Where one turn sends some rows of the set: a few examples, then the rows asked:
j_69: [-11 -14  24  -2   2   9 -10 -12  -1  15  18  -1 -11  -3  -9   3  10  11
  14   8   1   5   5   7   0   4 -32]
j_450: [ 16   3   3 -15  -9  14   2  -4  -7   7   3   0  -5  -1  -3 -23   5 -11
  -3   9   6   3  12   6  17  -2 -28]
j_197: [ -7 -12   7 -10   1   5   5  -8   9  19  12  -9   1  -8  -7  20  -3 -11
  -2   1   3  -3  -2   9  12  13 -19]
j_877: [ -6   3   2 -22  -6   8  -1 -14   5  20  13  -7 -13 -10  -9  18   5   3
  10   2  -1  15  -7  12  11  15 -22]
j_236: [ -7  -3  17 -12  -2  13  -8  -2   1   8  17  -4 -16  -4 -18  10   4  13
   9   9  -9  12   3  11  13   3 -17]
j_587: [ 11   2  -4 -20 -13  14   0  -9  -2   5  -4   2  -2  -4   3 -14   5  -8
  -3   7  11   0  12  -5  13  -2 -23]
j_816: [ 11   4   0 -20 -13  16  -2  -8  -4   2  -4   4  -6  -3   1 -16   7  -2
  -1   9   9   2  14  -3  13  -4 -24]
j_401: [-14  -5   2 -16   4   6  -7  -9  -2  22  17  -7  -5 -10  -9  14   0  -1
   8   1  -7  13  -2   1   3  10 -20]
j_341: [ -3 -12  18  -5  -6   6   4 -21  10  20  11  -4  -7  -6  -2  12  10   0
   8   4  15  -3  -2  17   7  14 -35]
j_962: [ 16   2   2 -14  -9  13   3  -4  -7   8   2  -1  -4  -1  -2 -22   5 -13
  -3   9   7   1  12   6  18  -1 -28]
j_88: [ 11   0   0 -17 -12  14   1  -9  -1   4  -5   3  -2  -4   4 -15   7  -7
  -3   8  13  -3  13  -3  12  -2 -26]
j_84: [-11 -20  19   1   4   5  -3 -15   3  21  15  -3  -2  -5  -3   7   7  -1
   8   4   8  -3   3   7  -1   9 -34]
j_767: [ -5 -14  29   1  -2  11  -4  -7   5   7  15  -2 -13  -1 -13   6   9  11
   8  11   2   0   7  15  10   3 -27]
j_186: [ -4  -5   4 -14  -6   4   5 -19  10  24  11  -8  -5 -10  -3  19   5  -6
   5   1   9   3  -8  13   9  18 -27]
j_878: [ -4   2  14 -16  -8  11  -6 -13   2  14  15  -3 -21  -6 -12  11  11  15
  15   7   0  16  -3  15   9  10 -26]
j_243: [ 12   1   2 -17 -13  15  -1  -9  -2   2  -4   4  -4  -3   3 -17   8  -4
  -1   9  12  -1  14  -3  12  -4 -26]
j_394: [ 16   2   0 -15  -9  13   3  -4  -6   9   2  -1  -3  -2  -2 -21   4 -14
  -4   8   7   2  11   5  18   0 -27]
j_173: [ -3  -7  24  -6  -8  10  -3 -18   6  14  14  -1 -17  -5  -7   7  15  13
  14   8  10   5   1  19   7   9 -34]
j_223: [ -8  -2   4 -18   0   9  -2  -3   3  15  14  -9  -8  -8 -14  19  -2   0
   3   3  -9  10  -2   7  14  10 -12]
j_611: [ 16   4  -1 -17  -9  13   2  -3  -7   8   2  -1  -4  -2  -3 -21   4 -13
  -4   8   5   4  11   5  18  -1 -26]
j_487: [-13  -6  13 -13   2   9 -12  -8  -4  16  19  -3 -13  -6 -12   7   6  11
  14   6  -8  15   2   3   2   5 -23]
j_633: [ 16   4   1 -16  -9  14   2  -3  -8   7   3  -1  -5  -2  -4 -22   4 -11
  -3   9   5   4  11   6  18  -2 -26]
j_803: [ 11   5  -4 -22 -13  15  -1  -7  -3   3  -4   2  -4  -4   2 -14   6  -5
  -2   8   9   3  13  -5  13  -3 -22]
j_180: [ -5 -19  23   2   1   7   4 -11  10  14  12  -5  -2  -4  -7  12   4  -3
   2   6   9 -10   4  14   9   8 -28]
j_438: [-13 -14   6  -9   5   3  -1 -14   3  25  15  -7   2  -9  -3  14   0  -8
   5   0   3   1  -2   2   1  13 -27]

j_186 goes to j_877
j_816 goes to j_243
j_487 goes to j_69
Now these:
j_180 goes to j_197
j_633 goes to j_450

Where one turn sends some rows of the set: a few examples, then the rows asked:
j_175: [-14   1  -9   0   0 -11  -8  12  12 -13   8   6   8  -3   3 -10   0 -10
  14  -6  -5   2   7   5   4   1 -13   8 -12   6 -10]
j_421: [ -2  -4   4   4   2  -1   8   0  10  10  -1  -9   1   4  -5 -10  -3  -3
   1  -7   4 -13  10   3 -14  -4  -2   0   4 -12  -5]
j_17: [ -4   2  -4   0   4   3 -21  18 -13  -3  10   7   6 -15  11   9   2  -4
  -1   4   1   1   3   7  11   8   4  -2  -2   3  -3]
j_964: [ -8  14   2  -1  -4   6 -18  12  -8 -15   4   2   3 -18   6  11  -3  -3
  10   2  -2  -8   0   6   8   7   2  -6  -8   0  -3]
j_63: [ 14 -16  -2   0  -9  -7  10  -9  -2   0   5   3 -11  -3  -1   9   5   7
  15  -1   4  -4   1  -1   2  -8  -6  -6   3   9  -8]
j_11: [ 15 -18   1   1  -9  -4   9  -5  -5   3   6  -1  -9  -4  -5  -1   7   7
  15  -3   2  -1   8   1   4 -11  -6  -4   0   0  -6]
j_787: [ -6   7  -3   5  -2   6 -22  17  -5 -15   4   5   3  -9   3   4   1  -7
  -5   6   8  -5   0   2   8  10   4  -6  -1   1  -2]
j_158: [  7  -2  -2  10  -1 -11 -11   6   7 -15   6  15   4  -4  10 -10  -1  -1
  13  10  -8   1   2   6  -1   4 -12   0 -11   8 -17]
j_907: [ 11 -15 -11   7  -2  -1   5  -7   5   2  -4   4  -8   0   3  -8  -2   7
   3   9  14  -9   3   9  -9  -3  13   4  -9  -2 -10]
j_351: [ 12 -15  -6   3   0  -1   3  -9   7   5  -4   6  -5   6   7  -3  -3   5
  -5   7  13 -10   4   2  -8   0   9  -1  -4   1 -12]
j_523: [ -5  13   0   2   2   0 -16  21 -12  -3   3   3  12 -16   9   5   1 -11
   2  10   0  -6  -2   2   4   1  -2  -6  -1  -7  -5]
j_918: [ -6  -4 -14   3  -6 -12   1   0  -5   0  17  -3   6 -16   4   7   4  -8
  -2   5  -3  -7 -18  10   4  -3  -2   5  10   0   5]
j_202: [  1 -13 -15  -2  -5  -9  -4  -8  11   5   9  -4   7  -4  -5   1  -3  11
   6   7  -3  -3   4   7  -2 -20  -3  -2 -16   2   1]
j_801: [ -6  -1 -10   3  -7   6  -5  -2  -2  -1  11  -8  12  -8  -1   2   0   4
   1  -6   1 -10  -8  21  10  13   4  11   6  -8   4]
j_654: [ -3  -8  -2   4   2  -6   8   1  11   6   4  -6  -4   0  -7 -11  -3  -4
  -2  -6   3  -7  13   1 -13 -11  -1   0   1 -12   2]
j_805: [ 13   5  -4   4   1  -3 -14  -7   2   7  -3   3   3  -4  17   4  -5   0
  -8   2   6 -15   0  -8  11  -2   1   0   6  -6  -6]
j_995: [  5   3  -7   3 -10 -11   0  -9  -4 -13   5   4  -4 -11   8  13   2  -6
  -1   1   7 -13 -11 -10  12  -3   0  -3   7   2   1]
j_73: [  5   0   7   4   3  -8   1   7   0 -17   2  15   4  -2   9 -13   1  -7
   9  -5  -3   5  13   5   0  11  -8   5 -10  -1 -12]
j_171: [  2  -4  -5   6  -5 -14  -6  12   0 -16   9  10  16   1   2  -4   0  -2
  22   1   5   6   3   1  10   3 -13   6 -10   5 -13]
j_307: [ -2   5  -2   9   8 -11  -7  13   8  -9   4   6   9  -2  12 -13  -1  -7
  18  -5   6  -1   3  10  -5   8   2  12 -11   3 -12]
j_83: [ -3   5   3  -2  -4   8  -7  -5  -2   7  -2  -7   5  -5  12   0  -5   4
   1  -5  -5 -22   4   8   7   6  -6   7   7 -17  -7]
j_987: [  1 -12 -14  -2  -4 -12   3  -7   7   8  16  -3  12  -6  -6   9  -2   6
   8   3  -3   1  -2   6  -2 -16  -4  -2  -9   4   1]
j_910: [ -4   3 -16   0  -7   3  11  -2  12   5  -2  -6  12  -1 -14   1   1   2
  16  -7   9  -8  -1  14   1  -4   7   3  -6  -4  -3]
j_856: [-12   3   2   1  -2   0 -16  20 -16 -11   5   3  -4 -14  14   8  -2  -7
   7   9   4 -11  -1   4   2   6  -3  -1   1   1  -7]
j_85: [  2   2 -16   3  -7  -2  12   2   8   2  -6  -5   7  -1 -11  -2   3   4
  20  -6  14  -7   3   9   4 -12   5   3  -6  -4  -2]

j_918 goes to j_83
j_85 goes to j_907
j_17 goes to j_523
Now these:
j_351 goes to j_987
j_171 goes to j_307

